In the data rows, the value 500 means zero.
Two rows play each game, the first against the second. How much does the first row win by? 10 is about a draw, 20 a big win and 0 a big loss. Wins can go round in a circle: one row can beat a second, the second a third and the third the first. Each row has two weighted sums of its numbers, A and B, taken from their middle values. A row wins by its A times the other's B, less its B times the other's A.
[384 400 599 589 386 323 366 458 412 386 550 689 639 307 427 652 405 544 712 376 308]
[498 504 516 470 414 511 559 566 507 513 389 394 523 517 647 349 548 588 537 629 456] 9
[400 579 632 687 432 511 698 381 503 410 608 471 397 419 574 525 362 413 521 428 628]
[422 431 461 695 434 435 597 259 530 362 605 476 505 399 579 432 335 356 539 480 497] 9
[517 401 443 402 646 556 477 487 716 490 382 520 599 607 504 500 625 605 490 632 398]
[368 499 618 614 340 502 580 436 392 433 393 532 514 412 529 443 316 454 609 448 467] 12
[483 608 586 512 469 499 603 450 487 426 533 423 484 396 590 382 433 481 491 520 632]
[600 724 524 641 382 517 569 505 438 584 617 503 301 438 547 464 454 342 401 498 572] 7
[744 458 461 393 609 518 532 733 572 447 363 498 405 622 301 449 617 553 447 638 468]
[692 493 337 406 579 569 367 718 452 538 395 590 587 635 295 511 677 678 481 533 387] 10
[721 563 621 430 438 382 525 593 434 478 289 531 430 431 486 453 506 462 444 529 484]
[504 448 449 461 359 328 248 335 398 430 481 695 735 374 353 731 435 617 665 247 520] 9
[595 427 406 510 508 400 501 725 449 593 422 551 474 570 948 463 589 555 448 539 437]
[641 369 339 399 541 461 287 487 480 629 385 667 701 468 328 619 647 599 576 424 292] 7
[629 608 549 567 554 496 534 433 364 590 611 472 336 391 528 453 477 227 351 539 503]
[479 557 438 470 619 780 546 483 684 597 334 312 520 715 527 362 542 471 310 557 581] 7
[315 697 659 705 531 445 624 389 493 459 610 433 379 330 729 487 362 375 519 446 581]
[512 405 422 558 580 451 507 536 616 485 468 501 557 490 525 505 538 580 479 541 480] 10
[431 614 552 489 614 864 380 685 762 582 360 207 476 784 501 264 655 437 223 667 593]
[583 624 547 434 615 695 479 733 699 644 286 364 447 681 445 402 678 417 341 673 538] 10
[658 616 491 412 522 493 554 555 415 567 501 579 443 419 399 510 517 447 490 403 530]
[396 554 632 629 472 501 623 389 415 434 634 418 525 443 572 422 349 397 520 475 611] 8
[615 563 542 454 599 633 572 639 516 556 427 361 344 636 627 383 487 371 347 722 516]
[480 503 660 582 464 466 617 451 405 419 523 408 515 484 602 400 420 525 488 552 461] 11
[452 527 386 394 640 579 368 575 722 574 358 448 503 695 493 552 593 625 417 630 538]
[424 454 453 561 660 560 440 495 624 583 420 425 678 622 480 406 629 553 451 576 478] 9
[508 700 447 488 700 730 536 452 726 538 407 243 465 768 498 319 558 409 272 660 552]
[561 652 642 525 276 340 523 510 461 382 554 402 400 505 616 427 426 531 426 529 562] 5
[249 587 567 711 378 484 582 312 574 460 571 504 521 433 618 550 380 418 545 447 618]
[421 640 571 577 528 612 653 464 529 610 577 356 393 596 673 391 324 297 395 524 605] 10
[359 537 607 533 477 473 485 394 578 507 564 479 537 459 568 476 497 554 513 493 518]
[386 506 699 650 581 513 486 438 671 554 431 472 637 473 518 515 547 450 502 483 549] 10
[539 603 586 485 629 521 628 548 434 504 445 459 409 551 631 579 479 463 429 586 505]
[560 474 458 465 434 333 462 575 346 506 545 655 525 395 306 648 670 471 553 473 405] 6
[446 521 489 531 402 454 605 494 446 356 610 510 515 377 453 467 349 439 578 416 420]
[554 556 477 445 620 827 472 568 773 575 365 272 537 688 490 345 631 504 308 719 504] 8
[449 623 564 434 439 589 559 727 511 623 542 357 308 624 588 457 562 458 264 565 523]
[510 605 419 650 545 489 581 414 484 414 527 511 632 476 362 480 491 577 524 476 462] 8
[565 605 480 656 415 309 546 375 325 468 746 642 434 344 422 664 348 476 607 197 524]
[411 507 532 752 456 427 558 338 514 454 642 557 545 282 574 419 316 441 588 441 526] 11
[433 572 610 481 580 666 669 480 660 595 525 318 398 552 769 406 489 377 394 569 544]
[719 569 412 303 578 553 494 762 488 548 428 415 340 608 479 448 617 523 287 670 489] 13
[478 606 339 436 679 813 365 509 766 280 401 398 514 703 374 423 609 537 325 576 617]
[322 550 665 675 457 547 689 517 503 504 575 284 386 539 598 386 378 274 375 599 551] 9
[323 271 461 402 329 434 396 249 391 418 534 718 632 330 426 782 355 457 751 258 358]
[384 634 493 402 509 726 489 419 571 537 537 365 498 538 624 380 470 452 411 546 581] 10
[428 413 416 454 610 552 383 610 636 508 347 484 610 648 418 504 738 639 414 645 371]
[686 526 372 396 675 538 518 651 460 562 406 461 317 608 639 417 584 651 295 765 522] 10
[676 398 311 433 543 461 466 535 585 626 415 571 479 555 418 635 664 635 540 554 430]
[470 712 680 741 448 385 618 393 386 368 750 564 329 379 544 531 377 343 566 313 549] 7
[622 336 418 484 317 296 434 420 384 433 493 726 621 356 350 926 398 494 681 290 376]
[465 434 393 474 738 478 416 535 593 356 320 598 650 549 520 483 639 667 554 560 308] 12
[707 417 306 408 616 434 375 556 502 550 428 567 531 464 338 522 694 540 446 510 552]
[786 540 528 397 559 474 618 709 465 504 558 488 379 524 505 401 527 532 473 534 545] 10
[388 393 459 499 412 391 384 398 550 547 431 645 630 480 470 596 475 599 656 445 472]
[670 544 601 540 486 519 524 362 470 471 554 498 479 424 541 514 575 431 448 432 489] 9
[330 537 526 581 461 418 673 418 527 471 594 555 538 475 553 407 480 386 523 539 474]
[257 517 565 749 367 377 644 220 464 351 681 546 559 311 575 444 360 494 613 304 441] 14
[581 604 694 485 468 400 698 642 368 386 668 527 402 433 405 457 391 516 468 428 456]
[534 802 482 552 443 442 589 522 350 495 688 524 386 405 488 452 435 425 482 247 536] 8
[629 449 386 364 576 492 389 623 519 648 489 644 534 524 269 627 657 562 495 545 367]
[458 499 515 396 687 542 549 651 531 593 339 377 428 583 620 365 564 583 437 593 546] 8
[435 655 523 529 461 585 601 465 595 505 576 327 370 558 682 343 481 380 394 588 649]
[368 438 534 675 365 312 417 380 448 441 578 694 569 269 458 711 323 492 722 323 279] 10
[449 360 372 489 509 427 466 438 504 537 384 644 728 536 457 555 549 635 651 428 359]
[384 345 494 503 306 315 192 177 408 480 447 698 739 261 420 772 344 553 840 214 402] 6
[602 988 485 497 537 474 555 590 443 401 449 485 545 460 471 438 470 945 574 494 438]
[577 356 380 412 478 411 213 506 472 546 417 693 629 457 546 693 630 491 616 462 368] 8
[361 634 571 569 526 515 614 504 491 501 565 464 422 399 587 467 438 492 565 412 492]
[316 497 415 485 611 410 424 608 550 477 448 534 563 495 470 446 556 650 571 600 325] 8
[200 528 512 699 528 485 585 327 719 478 536 512 553 402 585 442 372 438 600 502 494]
[291 608 581 707 389 410 517 292 490 454 603 525 599 392 463 621 373 494 637 377 444] 9
[561 571 555 605 475 481 589 519 418 462 567 485 581 454 624 442 487 524 478 445 525]
[419 389 400 435 667 542 497 610 576 693 345 484 570 635 557 431 656 774 503 674 371] 8
[516 579 507 571 559 551 727 508 493 579 466 418 534 585 663 383 469 571 453 525 522]
[430 619 573 554 554 672 537 585 500 556 546 320 261 611 679 337 494 364 310 614 557] 15
[734 402 416 111 653 595 336 674 627 557 290 535 408 708 235 451 732 661 410 715 449]
[492 563 470 538 550 571 613 548 540 525 476 259 487 610 666 368 506 524 413 644 494] 10
[503 398 620 672 352 370 536 454 296 547 669 548 357 371 551 511 370 321 489 272 579]
[396 570 507 584 468 495 627 399 490 393 552 461 514 479 537 431 445 566 481 529 576] 9
[510 660 609 476 459 535 652 524 418 443 544 456 488 561 527 406 436 518 503 490 609]
[381 588 505 696 432 403 564 417 451 455 526 510 491 377 583 500 423 482 535 426 555] 12
[516 590 442 471 640 558 631 475 489 416 460 452 465 574 482 396 479 495 407 610 498]
[491 562 504 515 383 476 432 561 378 400 607 538 402 320 456 561 414 386 479 393 569] 7
[605 534 451 556 521 426 579 390 556 526 607 588 507 464 502 508 553 455 412 479 650]
[508 468 430 454 654 632 390 550 745 592 309 403 604 758 502 375 661 592 414 688 546] 10
[401 471 544 489 619 518 516 556 591 435 327 521 504 553 655 577 533 550 538 600 424]
[577 422 385 449 661 496 315 607 628 573 341 551 583 666 439 573 724 668 463 627 491] 9
[350 643 502 496 531 657 693 411 596 599 553 178 304 614 711 322 512 401 309 588 639]
[395 601 548 457 575 683 592 440 491 580 453 317 455 641 660 333 455 473 356 588 550] 9
[394 459 515 696 423 387 635 288 465 393 675 553 511 378 577 598 294 412 620 411 548]
[418 367 293 320 723 534 388 611 676 412 334 476 666 656 378 578 698 668 532 682 430] 8
[675 588 239 352 648 657 491 695 533 623 416 410 327 679 556 513 640 407 253 769 534]
[526 507 532 561 503 507 560 421 539 544 506 490 582 457 477 485 432 457 483 510 626] 9
[581 625 503 418 568 613 614 529 479 524 454 280 187 634 542 348 541 385 271 631 584]
[309 549 577 688 447 426 636 346 481 440 690 491 510 405 601 592 349 422 541 414 609] 9
[670 432 384 307 460 535 403 623 434 595  17 539 483 528 366 545 659 587 499 510 486]
[402 417 433 318 532 452 397 481 537 461 440 620 584 471 432 506 486 564 617 485 428] 3
[539 479 441 628 447 408 475 487 524 617 511 589 619 474 418 525 570 536 578 465 423]
[546 604 592 419 480 662 559 441 610 599 533 330 268 569 670 527 511 342 266 287 543] 10
[314 355 416 454 411 513 196 269 671 586 296 561 812 395 523 668 650 636 734 374 484]
[609 274 580 488 309 425 593 514 391 416 600 580 446 379 426 538 415 387 576 405 475] 11
[560 553 562 404 592 666 336 551 554 476 389 380 464 644 537 400 544 512 379 585 533]
[649 795 613 531 422 538 648 473 305 531 555 462 302 409 483 465 496 275 325 460 618] 10
[392 614 620 578 523 593 680 563 571 462 517 292 202 600 655 363 426 275 321 588 665]
[394 497 468 506 681 636 368 443 699 528 416 351 650 604 433 397 492 547 506 548 481] 9
[358 495 607 614 563 510 720 391 449 420 678 418 407 527 625 366 371 410 432 521 640]
[593 482 397 469 491 328 344 486 444 454 525 672 571 494 316 637 535 570 622 437 404] 6
[326 333 487 398 362 389 298 370 443 375 516 644 703 341 404 519 450 590 733 481 277]
[642 582 552 450 489 537 668 496 409 419 520 401 356 563 592 382 472 432 365 605 516] 11
[462 458 502 393 545 538 548 618 490 594 410 400 440 534 562 201 595 505 451 597 541]
[498 374 374 441 611 519 327 478 592 503 328 532 661 621 508 594 609 577 574 552 494] 4
[562 349 432 400 398 441 272 383 425 602 326 703 758 369 352 640 605 574 643 342 469]
[547 612 593 609 499 473 607 437 360 481 589 475 542 400 486 413 630 444 554 404 472] 5
[689 597 653 503 483 442 666 617 341 433 623 462 397 472 482 382 474 411 431 434 525]
[405 406 423 497 467 450 341 467 680 474 528 599 661 432 467 616 524 604 592 482 467] 8
[565 468 457 593 557 488 439 379 540 532 443 538 658 504 509 487 535 523 540 511 410]
[416 596 570 436 465 618 582 533 534 577 423 352 527 607 582 345 510 439 388 567 626] 11
[685 571 505 426 503 553 621 695 435 533 495 462 189 611 531 437 534 549 376 563 511]
[408 385 478 517 423 377 305 401 514 528 473 619 662 369 339 646 487 554 671 410 459] 12
[582 318 389 318 411 375 365 533 427 506 475 730 615 385 330 697 594 546 624 432 361]
[674 657 465 442 591 612 566 522 507 520 505 405 344 654 558 525 599 517 271 611 654] 10
[380 567 656 901 616 659 502 448 559 428 476 324 508 551 632 316 431 432 439 642 592]
[448 503 662 584 301 472 569 429 407 356 637 473 472 383 484 474 333 490 553 443 437] 8
[676 423 399 348 511 433 399 622 428 531 434 632 534 522 470 732 621 576 561 487 417]
[463 583 560 501 546 513 634 442 507 459 531 462 441 511 612 400 419 606 479 476 528] 13
[414 590 603 480 510 586 562 456 491 560 427 339 437 509 661 372 435 384 412 618 545]
[354 286 492 441 484 558 183 329 540 589 347 607 769 396 398 682 537 561 713 369 362] 9
[703 506 569 444 583 487 415 611 589 511 417 559 459 565 420 549 643 561 359 560 535]
[649 419 477 385 492 431 406 640 487 585 472 668 593 466 341 662 632 563 554 435 365] 9
[499 528 626 666 332 387 597 509 356 370 688 581 549 317 537 507 359 468 688 345 428]
[474 465 361 324 675 856 305 576 782 620 296 367 625 701 462 484 731 628 333 735 534] 5
[422 389 601 548 570 609 547 482 517 606 486 334 501 578 767 380 442 413 403 562 671]
[409 642 490 535 483 586 632 399 546 494 599 368 398 460 695 406 378 353 467 490 622] 10
[459 410 471 444 571 481 522 562 507 531 462 529 588 547 580 409 551 577 603 560 428]
[641 356 346 404 493 325 308 606 400 517 445 738 550 410 348 728 607 585 639 422 439] 9
[540 551 583 501 495 555 646 552 695 474 593 449 476 516 488 384 458 465 471 525 554]
[542 508 571 570 459 512 593 463 457 389 573 402 431 589 584 354 403 389 522 504 505] 16
[533 354 494 396 205 291 292 383 327 497 523 740 689 311 239 882 379 542 584 273 372]
[639 513 300 363 623 644 485 617 626 577 429 431 467 613 498 489 645 607 383 656 557] 11
[395 489 387 542 648 497 481 546 646 512 500 550 618 536 583 502 473 537 561 586 380]
[497 617 417 635 586 677 407 369 686 678 446 454 568 650 445 544 571 459 328 566 700] 9
[439 497 367 551 750 840 424 400 753 620 308 348 589 776 411 385 619 614 281 621 661]
[570 638 575 671 356 443 617 488 298 450 716 521 342 410 440 560 413 381 443 328 577] 11
[445 372 468 473 518 474 416 495 536 522 417 552 633 562 504 199 571 523 574 530 491]
[405 436 563 627 456 410 590 447 438 413 498 432 476 504 591 420 410 454 533 484 366] 9
[661 579 476 453 494 564 586 550 398 552 511 385 317 544 580 439 535 441 305 518 635]
[449 513 394 500 556 471 507 457 454 436 454 596 612 496 458 560 546 551 524 539 487] 8
[403 508 544 460 412 597 560 473 543 562 491 394 551 524 626 411 438 483 431 666 563]
[505 606 557 573 437 498 589 515 327 332 587 416 480 547 483 326 412 359 515 424 536] 18
[592 478 513 515 450 399 546 552 403 474 487 676 559 365 402 591 511 501 561 479 469]
[666 414 326 355 594 528 541 614 518 512 437 491 408 603 467 491 610 572 440 613 540] 10
[649 607 623 494 374 511 519 592 357 528 561 525 434 397 508 505 501 348 480 429 523]
[458 443 596 565 528 487 539 578 455 314 500 446 489 484 582 354 461 486 531 493 450] 12
[425 479 519 694 311 209 539 447 451 451 590 670 559 242 526 656 317 433 738 378 342]
[256 587 576 692 517 556 623 434 668 392 558 332 464 492 651 277 378 425 514 551 483] 10
[544 378 319 406 626 483 421 613 681 489 420 482 561 639 498 376 609 659 477 611 464]
[411 439 447 451 718 502 485 496 641 552 304 508 581 612 555 443 604 589 577 590 545] 9
[498 460 409 557 561 431 408 618 421 503 469 570 547 459 444 568 440 545 547 537 438]
[490 457 357 499 623 463 517 499 510 440 412 470 502 501 606 329 496 592 514 565 474] 10
[366 207 476 549 306 367 384 399 318 442 497 689 699 327 509 647 360 624 808 262 151]
[543 404 394 467 659 516 368 508 638 576 359 520 588 648 401 577 715 677 472 541 507] 7
[346 555 467 604 384 503 559 383 496 482 569 475 501 415 527 438 436 477 509 484 621]
[581 672 651 510 436 368 608 586 286 436 617 432 384 443 506 406 451 479 444 479 494] 11
[555 602 733 539 488 418 618 561 356 475 664 510 402 434 517 413 486 506 430 523 360]
[529 506 503 369 514 567 611 505 592 679 459 431 546 673 562 393 560 482 346 584 586] 8
[430 210 484 533 323 263 412 243 241 368 611 783 621 237 834 781 221 431 860 213 419]
[644 379 405 417 496 417 368 685 574 525 358 655 620 489 209 670 680 586 539 491 446] 9
[591 562 556 584 658 571 647 489 300 578 645 457 277 420 564 393 492 385 436 457 630]
[416 547 723 534 545 622 632 483 504 566 591 256 329 563 675 371 403 368 374 628 572] 9
[382 287 487 532 395 285 347 358 381 421 600 726 587 297 399 734 381 471 721 253 422]
[497 405 491 470 535 612 489 458 696 551 456 394 609 649 509 515 603 499 445 581 369] 8
[465 449 440 516 456 401 378 532 365 494 498 665 542 393 430 666 508 542 618 457 433]
[488 650 496 350 590 819 467 622 663 560 327 351 464 767 401 378 656 465 294 665 546] 10
[587 418 429 436 558 533 454 763 334 495 458 494 411 603 496 479 544 674 425 601 558]
[567 382 318 472 605 403 379 694 542 598 420 569 589 653 355 538 645 690 498 462 422] 6
[672 574 450 341 456 450 434 600 361 589 471 563 496 400 313 530 500 567 497 498 480]
[515 329 375 291 693 462 382 734 592 543 344 589 624 673 453 550 649 793 560 533 373] 4
[522 571 547 500 580 653 593 659 534 563 382 392 438 637 569 376 539 465 319 609 545]
[335 537 547 684 482 433 636 271 573 456 576 538 583 414 520 481 473 483 568 486 427] 6
[652 421 413 316 401 388 395 534 414 589 446 592 495 513 283 608 636 706 513 534 442]
[348 591 433 678 470 539 469 324 613 363 560 486 627 478 673 440 381 453 608 352 530] 9
[545 333 453 327 551 544 501 599 582 526 305 406 393 703 513 447 553 547 327 684 480]
[665 422 406 187 628 543 439 618 726 544 324 550 488 610 376 484 699 623 425 559 359] 11
[594 473 474 437 441 428 450 642 370 425 558 538 391 326 381 547 435 443 500 446 502]
[414 390 615 624 329 400 466 340 528 424 613 552 674 423 513 629 289 468 657 253 538] 9
[360 460 462 516 605 605 390 452 705 514 415 444 664 596 508 491 514 599 592 455 528]
[402 454 327 684 465 376 467 422 609 468 512 635 684 433 474 613 478 486 625 447 429] 8
[406 615 603 596 505 474 614 432 454 443 567 413 444 435 617 417 344 429 470 490 669]
[458 371 458 548 434 275 493 405 359 394 673 754 513 243 413 772 396 357 704 253 395] 11
[515 620 549 675 343 382 596 418 387 462 700 588 425 397 445 618 349 328 586 237 540]
[488 579 500 445 553 696 419 523 633 606 552 310 414 658 529 498 437 377 288 529 587] 12
[543 618 574 286 584 632 457 546 676 584 358 404 528 670 732 448 592 529 360 671 507]
[313 556 558 653 479 495 574 373 632 438 608 459 484 543 592 582 403 479 490 465 576] 11
[320 501 476 605 383 424 644 384 511 375 576 596 559 396 554 626 429 423 540 454 519]
[643 519 431 266 583 760 424 733 664 562 291 391 502 660 304 453 722 494 340 715 532] 8
[492 507 439 364 630 771 390 647 729 574 313 355 484 783 433 477 647 564 316 674 425]
[608 396 298 259 731 703 294 649 764 683 231 454 548 726 288 600 809 669 433 721 447] 11
[524 565 466 520 467 566 518 464 509 444 498 469 459 510 598 433 469 479 483 490 547]
[642 408 276 334 642 484 326 539 575 560 435 668 564 459 276 616 616 528 500 517 539] 10
[407 511 659 670 343 492 603 360 408 388 636 479 480 271 650 454 303 464 585 473 465]
[543 635 539 505 359 426 531 421 342 484 628 619 437 402 497 503 411 440 592 424 513] 13
[469 655 673 588 504 702 568 418 575 465 513 305 484 557 703 304 427 413 417 594 604]
[481 248 308 343 640 547 464 584 641 430 288 490 612 701 469 538 718 686 568 632 400] 15
[527 450 480 542 568 443 375 623 490 538 382 517 392 593 321 538 589 556 502 616 478]
[462 619 540 525 429 488 503 551 416 471 595 546 478 388 458 507 408 336 558 560 511] 7
[849 524 489 453 518 427 383 573 480 626 542 649 470 484 481 571 519 425 463 325 413]
[456 505 528 449 610 560 626 625 497 508 440 416 599 573 670 311 584 561 451 579 493] 7
[512 532 500 312 592 656 515 720 504 552 307 323 477 642 557 276 593 488 388 752 563]
[358 413 488 655 273 325 498  70 297 445 614 681 666 290 658 737 177 452 794  83 560] 9
[446 392 540 431 595 597 502 483 595 568 387 447 624 645 753 406 650 609 484 615 504]
[417 336 508 431 375 348 457 324 364 376 659 595 626 248 557 735 435 571 747 289 355] 6
[369 392 459 555 359 436 341 326 426 456 500 640 720 406 316 729 404 476 700 438 449]
[623 553 420 357 428 477 479 552 411 509 574 531 520 548 516 582 501 375 535 481 517] 10
[468 719 623 665 331 391 656 555 344 442 812 460 332 390 496 526 286 330 506 407 503]
[344 540 501 629 447 381 528 373 636 428 538 567 653 392 559 601 471 484 583 383 500] 10
[442 594 595 449 529 706 582 508 609 617 428 347 461 534 612 391 494 446 400 603 583]
[435 497 432 493 433 469 375 472 696 541 459 622 633 478 468 632 616 545 598 521 452] 16
[592 507 505 246 880 798 380 786 724 635 255 354 410 791 428 439 764 518 218 741 612]
[569 480 429 521 377 338 396 518 403 413 555 693 559 390 405 645 582 550 622 452 408] 14
[546 399 446 381 676 744 403 579 704 547 332 351 535 666 500 449 609 624 384 667 472]
[629 481 359 362 566 505 370 537 603 596 412 588 483 442 287 590 663 590 455 591 431] 13
[421 541 550 620 428 551 695 595 400 307 585 463 466 462 517 420 383 433 518 428 507]
[419 580 547 488 437 542 563 509 496 473 513 413 438 553 538 306 502 486 478 617 489] 9
[460 183 443 444 395 391 261 411 387 508 429 667 728 406 349 586 513 592 688 377 470]
[416 608 605 538 437 486 677 420 380 366 574 441 444 454 486 321 341 360 539 418 472] 8
[482 420 527 424 363 483 629 524 389 299 545 518 480 423 513 427 408 484 728 440 534]
[394 458 488 523 529 562 598 374 559 537 573 293 494 582 679 466 440 372 411 538 602] 9
[603 376 309 295 741 671 236 493 727 732 215 547 603 717 243 514 809 679 532 632 494]
[687 456 480 557 485 426 363 508 457 438 556 580 536 428 305 634 535 551 544 388 524] 7
[359 362 456 450 400 456 326 447 526 494 460 631 691 457 380 550 507 545 666 424 168]
[496 465 543 719 381 302 606 350 396 366 754 679 524 408 492 696 305 388 640 261 503] 8
[409 362 521 526 386 361 384 341 428 407 446 652 706 337 427 636 394 471 723 252 487]
[262 423 481 664 415 503 362 220 558 483 530 527 566 351 584 598 393 451 699 372 459] 9
[519 608 499 472 478 585 618 653 448 548 547 417 428 542 575 417 430 468 430 586 600]
[611 440 358 506 396 347 325 634 468 579 518 627 522 531 392 578 512 558 518 510 400] 11
[397 340 442 429 524 412 290 455 450 556 404 690 761 339 304 675 531 581 631 393 287]
[630 541 537 397 688 822 430 584 776 640 332 325 447 769 450 429 613 391 240 553 666] 11
[470 463 431 548 482 510 321 422 479 534 486 624 606 422 493 561 540 598 574 430 394]
[504 535 592 471 626 625 523 419 605 565 470 357 500 592 649 449 537 459 433 591 598] 10
[444 617 612 658 504 510 618 449 496 480 740 473 436 472 583 463 375 366 434 497 640]
[431 996 564 435 558 709 554 508 587 607 376 369 574 636 594 393 568 485 403 609 489] 12
[543 604 526 644 348 459 473 487 421 541 635 553 465 373 476 610 359 448 490 287 572]
[578 653 502 521 452 443 626 540 426 511 581 485 451 437 457 469 441 483 485 368 555] 5
[637 343 409 286 430 432 280 424 428 630 342 709 718 484 253 728 639 667 593 441 465]
[619 337 420 447 377 352 359 446 428 480 434 716 632 377 290 741 668 545 631 329 385] 10
[585 631 589 545 528 616 560 555 590 535 451 365 559 596 443 367 512 449 529 564 491]
[500 454 432 473 461 381 380 494 396 428 526 671 558 421 456 628 541 631 539 498 440] 8
[818 534 360 278 512 469 459 657 449 447 471 533 629 527 349 489 590 509 482 465 547]
[419 525 512 549 567 653 582 532 582 580 517 253 480 641 708 327 478 495 360 592 635] 7
[511  59 476 397 181 291 134  18  87 510 422 875 930 187 470 999 194 493 933   0 327]
[375 522 402 638 431 493 525 388 561 568 645 540 571 415 489 638 396 544 546 422 597] 16
[301 592 565 454 611 631 472 426 589 503 479 478 599 598 647 350 488 512 427 568 561]
[549 467 548 595 421 475 580 422 439 443 579 488 549 391 533 431 414 432 537 429 569] 10
[295 647 610 644 502 544 611 294 538 393 687 322 676 585 641 375 368 466 543 472 497]
[626 430 317 430 544 520 443 637 550 476 409 560 641 736 448 564 660 544 440 652 503] 4
[505 273 309 365 522 427 312 526 616 546 298 609 636 554 417 596 529 647 620 460 368]
[466 565 602 637 458 576 593 501 603 521 592 416 418 482 628 470 323 346 476 541 686] 17
[375 372 429 546 402 335 377 331 141 321 629 706 595 372 336 855 298 523 776 201 481]
[478 654 648 620 600 718 612 476 555 584 506 220 354 633 643 356 457 456 293 606 596] 19
[689 617 415 390 726 742 475 701 547 641 333 305 347 668 530 383 645 476 265 673 572]
[553 442 537 495 630 461 444 624 565 486 419 605 515 585 446 605 631 635 486 632 531] 11
[430 510 463 576 597 472 518 483 395 556 499 495 516 560 496 475 561 612 519 509 529]
[342 458 420 463 616 439 485 559 508 482 501 495 478 515 596 416 517 475 563 525 439] 6
[528 536 366 536 437 378 546 488 312 441 647 546 448 326 399 569 454 508 614 372 446]
[669 469 381 303 665 637 443 675 612 606 371 464 355 596 367 560 739 517 305 639 505] 9
[566 352 375 384 623 558 411 740 621 486 242 496 576 643 347 481 698 654 481 640 453]
[602 372 463 444 432 370 356 503 471 453 553 672 571 313 332 705 593 572 614 439 419] 13
[481 443 412 522 492 408 417 502 592 420 488 555 613 512 521 494 539 560 569 534 484]
[448 386 499 518 452 393 572 410 588 482 579 561 644 375 349 693 470 532 657 201 459] 12
